X =
[[ -4 -21  15 -29 -14   2   2  29 -26   8]
 [ -4 -21   9 -33 -14   7   2  16 -26   6]
 [-25 -10   2 -19 -14   2   8  16 -26   3]
 [ -8 -19   1 -29 -14  -8   2  16  -9   3]
 [  2 -21   9 -29 -22   2   2  16 -42   6]
 [ -4 -17  25 -31   1   2   2  19 -26   6]]
Indices start at 1.
(1, 1): -4
(6, 2): -17
(6, 8): 19
(5, 7): 2
(2, 9): -26
(4, 4): -29
(4, 5): -14
(1, 8): 29
(3, 10): 3
(6, 9): -26
(3, 2): -10
(5, 5): -22
(5, 10): 6
(1, 5): -14
(5, 4): -29
(6, 4): -31
(2, 6): 7
(4, 9): -9
(3, 6): 2
(4, 10): 3
(1, 3): 15
(6, 5): 1
(3, 9): -26

grid =
18.6	19.0	26.5	18.3	29.5	8.2	-65.6	1.8
1.8	42.1	40.2	-1.6	17.4	-49.5	-1.9	-9.1
18.6	19.0	26.5	18.3	29.5	8.2	-65.6	1.8
-31.9	19.0	-1.0	-11.6	-31.1	8.2	40.6	-52.6
-48.8	-50.4	-14.7	-11.6	-6.8	22.6	40.6	1.8
18.6	65.2	-28.5	-21.5	-6.8	-6.2	-23.1	-9.1
Rows and columns are counted from 1.
(1, 1) = 18.6
(6, 8) = -9.1
(3, 2) = 19.0
(5, 7) = 40.6
(2, 4) = -1.6
(5, 8) = 1.8
(6, 5) = -6.8
(6, 4) = -21.5
(1, 5) = 29.5
(3, 6) = 8.2
(1, 3) = 26.5
(3, 7) = -65.6
(4, 7) = 40.6
(3, 5) = 29.5
(2, 7) = -1.9
(6, 1) = 18.6
(4, 4) = -11.6
(4, 3) = -1.0
(4, 8) = -52.6
(1, 6) = 8.2
(5, 1) = -48.8
(6, 6) = -6.2
(6, 3) = -28.5
(2, 2) = 42.1
(2, 6) = -49.5
(6, 2) = 65.2
(2, 5) = 17.4

M =
[[-21.8   0.1   0.4  10.3 -46.3 -19.7]
 [-19.7   3.4  -0.1  15.9 -37.1 -23.4]
 [-50.3  13.1  22.7  23.6 -61.9  -6.0]]
Indices start at 1.
(1, 1)	-21.8
(3, 6)	-6.0
(1, 2)	0.1
(2, 2)	3.4
(1, 3)	0.4
(3, 3)	22.7
(2, 3)	-0.1
(1, 5)	-46.3
(3, 1)	-50.3
(2, 4)	15.9
(3, 2)	13.1
(2, 1)	-19.7

m =
-10.6	0.4	-11.2	-1.3	8.8	-1.9	-10.6	23.7	0.5	-16.9	-0.4	-5.6	-21.3	-28.5	-10.2	-38.3
22.9	1.4	1.5	4.4	-17.6	27.6	23.0	13.1	15.9	18.4	-14.7	47.6	-5.8	-9.8	30.0	6.7
-5.1	-43.2	-31.3	-35.9	40.8	20.1	-12.7	1.7	5.4	12.0	32.0	10.8	24.0	5.4	-29.7	2.2
39.3	46.6	4.6	-19.8	-2.5	16.6	-1.9	-15.8	13.8	-37.0	12.2	28.6	9.9	66.1	61.8	21.5
-8.2	-4.2	1.3	-3.5	-20.5	-5.0	-14.1	7.9	11.6	-24.6	32.8	-0.4	-13.8	-20.4	-12.7	-2.9
Indices start at 1.
(1, 1) -> -10.6
(2, 14) -> -9.8
(4, 7) -> -1.9
(5, 4) -> -3.5
(5, 7) -> -14.1
(1, 11) -> -0.4
(5, 16) -> -2.9
(2, 7) -> 23.0
(2, 8) -> 13.1
(3, 15) -> -29.7
(4, 5) -> -2.5
(3, 9) -> 5.4
(1, 3) -> -11.2
(2, 9) -> 15.9
(3, 8) -> 1.7
(3, 10) -> 12.0
(5, 2) -> -4.2
(1, 14) -> -28.5
(4, 13) -> 9.9
(5, 9) -> 11.6
(3, 4) -> -35.9
(2, 11) -> -14.7
(1, 9) -> 0.5
(1, 16) -> -38.3
(4, 12) -> 28.6
(4, 8) -> -15.8
(4, 3) -> 4.6
(2, 2) -> 1.4
(5, 8) -> 7.9
(1, 5) -> 8.8
(1, 7) -> -10.6
(3, 11) -> 32.0
(5, 6) -> -5.0
(5, 12) -> -0.4
(3, 6) -> 20.1

arr =
[[-15.9   1.3  17.7  -1.5 -10.0 -29.8]
 [-13.3  27.0   5.9  -5.1  -1.0  12.9]
 [-30.7  17.2  11.3  -5.4 -12.3 -68.1]]
Indices start at 1.
row 1 col 1 = -15.9
row 3 col 3 = 11.3
row 2 col 2 = 27.0
row 3 col 4 = -5.4
row 1 col 2 = 1.3
row 1 col 5 = -10.0
row 2 col 5 = -1.0
row 1 col 6 = -29.8
row 2 col 6 = 12.9
row 3 col 6 = -68.1
row 2 col 3 = 5.9

x =
106.6,43.0,177.3,-179.6
110.8,81.7,124.5,-204.4
166.7,-9.9,153.7,-88.7
67.1,85.6,103.4,-149.7
141.7,6.9,25.7,-113.7
16.7,84.9,135.7,-120.6
145.0,-24.9,17.7,-103.4
24.2,-109.3,114.6,-153.1
90.4,44.9,-38.6,-112.2
Rows and columns are counted from 1.
(1, 1) = 106.6
(2, 1) = 110.8
(3, 4) = -88.7
(7, 3) = 17.7
(9, 3) = -38.6
(6, 1) = 16.7
(2, 2) = 81.7
(5, 3) = 25.7
(7, 4) = -103.4
(8, 2) = -109.3
(7, 1) = 145.0
(4, 2) = 85.6
(2, 4) = -204.4
(9, 2) = 44.9
(6, 2) = 84.9
(1, 3) = 177.3
(5, 1) = 141.7
(9, 4) = -112.2

data =
array([[-1.64, -1.97, -0.35, -1.59],
       [ 1.10, -0.35, -2.02, -1.65]])
Rows and columns are counted from 1.
(1, 1) = -1.64
(1, 4) = -1.59
(2, 4) = -1.65
(2, 1) = 1.10
(2, 2) = -0.35
(1, 3) = -0.35
(1, 2) = -1.97
